Rows swapped in pairs by one turn or mirror: which row each one swaps with:
The rows were stretched afterwards, more along some directions than others.
Q759: [-1.13  2.02 -0.02  0.50  0.12 -0.01  0.46 -1.85  2.91 -0.67  1.25  1.32
 -0.51 -0.51  3.54 -0.59 -1.63]
Q329: [-1.59  0.36 -2.15  0.52  1.96 -0.90  1.12  0.02  0.78 -0.25  2.28  0.16
 -0.24 -0.79  1.78 -2.33 -1.81]
Q693: [-0.62  1.64 -3.82  0.17  3.53 -2.56  2.74 -2.26  2.59 -3.49 -0.70 -0.56
 -1.37 -1.55  2.92 -0.36  1.40]
Q427: [-2.67  0.79 -3.29  0.64  1.17 -1.71  1.31 -3.35  2.15  0.31  1.58  0.24
  0.59 -0.04  1.85 -2.30 -2.10]
Q884: [-1.44  0.24  0.03  0.58 -1.37 -2.64  0.39 -1.71  1.95 -0.63 -1.06  0.25
 -0.84 -0.42  1.40 -2.93 -1.26]
Q437: [ 0.78 -1.16  0.59  1.20  2.77 -2.53 -1.29  1.29 -1.85  1.00 -2.63 -1.98
 -1.43 -0.22 -1.50 -2.44 -1.48]
Q399: [-0.32  1.94 -2.19 -0.41  2.95 -2.41  0.71 -4.07  3.64 -1.60 -3.65  0.17
 -0.78 -0.30  1.63  0.45  1.20]
Q713: [-2.18 -3.84 -0.63  1.82  1.30 -1.83 -0.01  1.05 -1.39  0.71 -2.58 -2.07
 -0.59 -0.23 -0.64 -2.78  0.68]
Q719: [-1.10 -2.68 -0.37  2.39  2.62 -0.79 -0.97 -0.36 -0.25  2.12 -1.11 -1.69
  0.94 -0.19 -0.84 -3.03 -0.07]
Q216: [-0.39  0.36 -1.11  0.86 -0.23 -1.52 -1.17 -2.83 -0.88 -0.09 -2.52 -0.01
 -0.96 -1.72 -1.37  0.92  0.42]
Q975: [-0.51 -1.03  0.79  3.13  2.15 -0.91 -1.33 -2.63  1.32  1.57 -1.12 -1.09
  1.30 -0.75  0.19 -2.83 -0.09]
Q311: [-2.51  1.49  1.31 -0.09 -2.75 -0.83 -0.55 -3.70  0.89  1.13 -0.46  0.89
 -0.60 -0.82 -0.84 -1.19 -3.67]
Q691: [ 0.68  1.53 -0.75  1.18 -1.10 -0.96 -1.30 -4.00  0.32 -0.16 -2.20  0.33
 -0.63 -1.59 -0.76  1.28  0.52]
Q723: [-2.83 -1.51  0.07 -0.25 -0.10 -0.70  0.06  0.10  0.44  1.86 -2.42 -0.60
 -0.11  1.81  0.48 -0.47 -0.14]
Q785: [ 0.26  1.49 -0.37  1.00 -1.69 -0.87 -1.31 -4.14  0.93  0.25 -1.95  0.77
 -0.61 -1.64 -0.35  0.93 -0.24]
Q313: [ 1.42 -0.72 -0.33  3.09  2.29 -1.60  0.37 -2.86  2.46 -1.18 -3.54 -2.25
  0.13 -0.44  0.81 -0.77  2.92]
Q940: [-2.68  1.70 -2.88  0.06  1.43 -2.25  0.89 -3.95  1.62  1.30  0.56 -0.07
  0.90  0.76  1.06 -1.39 -2.40]
Q430: [ 0.29  2.28 -2.23 -0.07  3.05 -2.18  0.73 -4.22  3.71 -2.36 -3.45  0.16
 -0.65 -0.60  1.69  0.75  2.26]
Q88: [-2.21  1.15  0.20 -0.46  2.31 -2.28  0.53 -3.13  1.71  0.33 -3.06 -0.84
 -1.12  0.29  0.03 -1.33 -2.42]
Q233: [-1.77  1.53  0.04 -0.80  2.55 -1.90  0.65 -2.99  1.53  0.26 -1.26 -0.49
 -0.81  0.88  0.37 -1.46 -2.49]
Q359: [ 0.67 -2.10 -1.84  2.12  3.08 -1.75  0.00 -2.04  0.32  0.45 -3.39 -2.58
 -0.45 -1.23 -1.09 -0.41  1.11]
Q107: [-0.90  2.31  0.74  0.28  0.30  0.11  0.18 -1.80  3.53 -0.64  0.63  1.38
 -0.47 -0.91  3.64 -0.59 -1.39]
Q712: [-1.00  2.03 -3.10 -0.19  3.39 -2.94  1.37 -4.36  3.53 -3.13 -2.91  0.40
 -1.14 -1.18  2.22  0.23  1.54]
Q974: [-0.85  2.21 -3.54 -0.25  3.58 -3.11  2.07 -2.50  2.64 -3.40 -1.50  0.05
 -1.46 -1.26  2.74 -0.37  0.58]
Q264: [-1.87  0.36  0.26 -0.09 -1.82 -2.52 -0.11 -1.05  0.90  0.11 -0.70  0.46
 -0.72 -0.09  0.72 -3.08 -2.08]
Q254: [-0.26 -2.19 -1.05  1.59  1.49 -1.46  0.03  0.32 -1.50 -0.18 -2.87 -2.18
 -0.88 -1.30 -1.17 -0.50  2.30]
Q733: [-2.25  1.10  0.31 -0.70  2.05 -1.98  0.56 -2.90  2.16  0.04 -2.55 -0.30
 -0.81  0.21 -0.07 -1.57 -2.11]
Q814: [-0.37 -1.86 -0.20  1.89  0.31 -1.75 -0.92 -0.53 -1.54 -0.07 -3.51 -1.42
 -0.95 -1.52 -1.40 -0.62  1.43]
Q229: [ 0.57 -1.31  0.88  1.62  2.95 -2.91 -1.47  0.63 -1.61  0.51 -3.03 -2.08
 -1.60 -0.41 -1.05 -3.18 -1.79]
Q8: [-1.68  0.86 -2.93  0.13  2.83 -1.91  1.64 -0.28  1.01 -1.51  1.36  0.01
 -0.96 -0.93  2.44 -2.03 -1.35]
Q887: [-2.63 -3.69 -1.16  1.67  1.56 -1.66  0.55  0.38 -0.44  1.04 -1.97 -1.97
 -0.18  0.40 -0.18 -3.05  0.10]
Q345: [-1.06  1.34 -3.35 -0.35  0.80 -1.52  2.10 -3.45  4.16 -1.21  0.00  0.42
  0.33 -1.11  2.11 -0.21  0.78]
Q724: [-2.24  0.70  2.30 -0.11 -3.15 -0.14 -0.90 -2.72  0.25  2.07  0.23  0.72
  0.08  0.03 -1.04 -1.48 -2.73]
Q121: [ 1.09  2.21 -1.28  0.33  0.40 -0.43  0.36 -1.38  1.24  0.14  0.44 -0.23
  0.73 -0.19  0.25  0.74  0.83]
Q185: [-2.67  2.08  1.53 -0.37 -2.78 -0.67 -0.25 -3.74  1.86  0.97 -0.21  1.21
 -0.40 -0.86  0.15 -1.22 -3.29]
Q457: [-0.85 -0.60  1.72  1.60 -0.08  0.52 -2.38 -0.22  0.06  1.45  1.26  0.13
  0.66 -0.41 -1.59 -2.70 -2.80]
Q843: [-3.93 -1.22 -0.74 -0.04 -0.48 -1.56  0.00 -2.06  1.82  0.84 -0.91 -0.26
  0.59  1.79 -0.66 -2.69 -2.11]
Q652: [-3.26 -0.88 -0.39 -0.56 -0.60 -1.31  0.37 -1.25  0.77  1.71 -3.04 -0.65
 -0.53  1.68  0.64 -0.10 -0.94]

Q8 is swapped with Q713
Q233 is swapped with Q724
Q759 is swapped with Q723
Q121 is swapped with Q313
Q430 is swapped with Q691
Q975 is swapped with Q940

